[[  5 -12  12]
 [-33  18  55]
 [ 34   7   6]]
:
[[18 55]
 [ 7  6]]

[[ 61  10 -10]
 [ 38 -50  10]
 [ 43 -50 -10]
 [ 45 -13  45]]
:
[[-50  10]
 [-50 -10]]

[[ 33  63 -35 -24]
 [ 31  37  41  17]
 [-18 -46   0  22]]
:
[[ 37  41]
 [-46   0]]

[[-50  57 -14 -36]
 [-12 -54 -67  15]
 [-32  29  -9 -57]
 [-28  53  65   1]
 [ 47  30  56 -34]]
:
[[-54 -67]
 [ 29  -9]]

[[-19 -46 -36 -19  43]
 [ 22  27  38  23 -50]
 [-12 -17 -16 -11 -55]]
:
[[ 27  38]
 [-17 -16]]

[[ 15 -18  16]
 [  7  45   6]
 [-10  46 -11]
 [ -3  43  -4]
 [ 58 -39  60]]
:
[[ 45   6]
 [ 46 -11]]

[[-41  -3 -36  -4]
 [  0 -55 -23   6]
 [  0 -34 -23 -19]
 [  7   0   0  39]]
:
[[-55 -23]
 [-34 -23]]

[[ -6 -13  -2   6]
 [ 18   8 -50  57]
 [ 37  49  -2  12]
 [ 13  29 -31 -18]
 [ -5 -13   9   6]]
:
[[  8 -50]
 [ 49  -2]]
---
[[ -3 -10   9  54 -42 -19   4  39 -37  31   6]
 [  5  -9   3  19 -13  -8  -3   8 -14   5  -3]
 [ -1  16 -22 -46  12  16  -4 -32  23  11  42]
 [  8  -3  -5 -14  -3   3  -4 -18   2   7  23]
 [ -4  12 -22 -28  18   8 -11 -19  15  -6   6]]
:
[[ -3   9 -42   4 -37   6]
 [  5   3 -13  -3 -14  -3]
 [ -1 -22  12  -4  23  42]
 [  8  -5  -3  -4   2  23]
 [ -4 -22  18 -11  15   6]]

[[-45 -13 -53 -44  12]
 [-45   3 -11  10  42]
 [-45  -1 -23 -20   4]
 [-45   5 -16 -15   3]
 [-45 -19 -24 -15  15]
 [-45 -32 -29  -2  49]
 [-45  64 -39 -25  35]]
:
[[-45 -53  12]
 [-45 -11  42]
 [-45 -23   4]
 [-45 -16   3]
 [-45 -24  15]
 [-45 -29  49]
 [-45 -39  35]]

[[ 24  -9   3  14   9]
 [ 10 -13   4  -5  14]
 [ 13 -12  -7   8 -16]
 [ -5   7  -4 -22  15]
 [ -7  51 -22   2 -12]
 [  1  60  13 -15  -7]
 [  2 -39 -22  -9  -3]
 [ 16  20   7  20  -4]]
:
[[ 24   3   9]
 [ 10   4  14]
 [ 13  -7 -16]
 [ -5  -4  15]
 [ -7 -22 -12]
 [  1  13  -7]
 [  2 -22  -3]
 [ 16   7  -4]]

[[ 61  43  12 -42 -74  16  35   3 -20 -22  19 -24  47  40]
 [-25 -32 -37   2  19   0 -39  -6 -13   8  24 -31  -3  26]
 [ 17 -33 -68  57  45 -35 -58  34  -7  21   1  36 -30 -39]
 [-51 -46 -27  44  17  18 -19  -8 -19   9  21  48 -28  11]
 [ 18  16  10 -41 -32 -18   5 -33 -23  -1  39 -36  45  26]]
:
[[ 61  12 -74  35 -20  19  47]
 [-25 -37  19 -39 -13  24  -3]
 [ 17 -68  45 -58  -7   1 -30]
 [-51 -27  17 -19 -19  21 -28]
 [ 18  10 -32   5 -23  39  45]]

[[ 33  -5  17  70 -37  22  42  33  13  39  -9 -36]
 [-27  20  38 -18  -5 -20  27  -3 -12 -22  68 -59]]
:
[[ 33  17 -37  42  13  -9]
 [-27  38  -5  27 -12  68]]

[[ -5 -11 -29  -9   6   5 -27 -17 -27   3 -10  -3 -30   2 -26]
 [-33 -40  14 -45  -4  36 -47 -53  26 -34  43 -44  39 -28  27]]
:
[[ -5 -29   6 -27 -27 -10 -30 -26]
 [-33  14  -4 -47  26  43  39  27]]

[[ 36  25]
 [ 17  -6]
 [ 28  32]
 [ 28  15]
 [-12  19]
 [-33 -55]
 [-25  -9]
 [ 53 -19]]
:
[[ 36]
 [ 17]
 [ 28]
 [ 28]
 [-12]
 [-33]
 [-25]
 [ 53]]
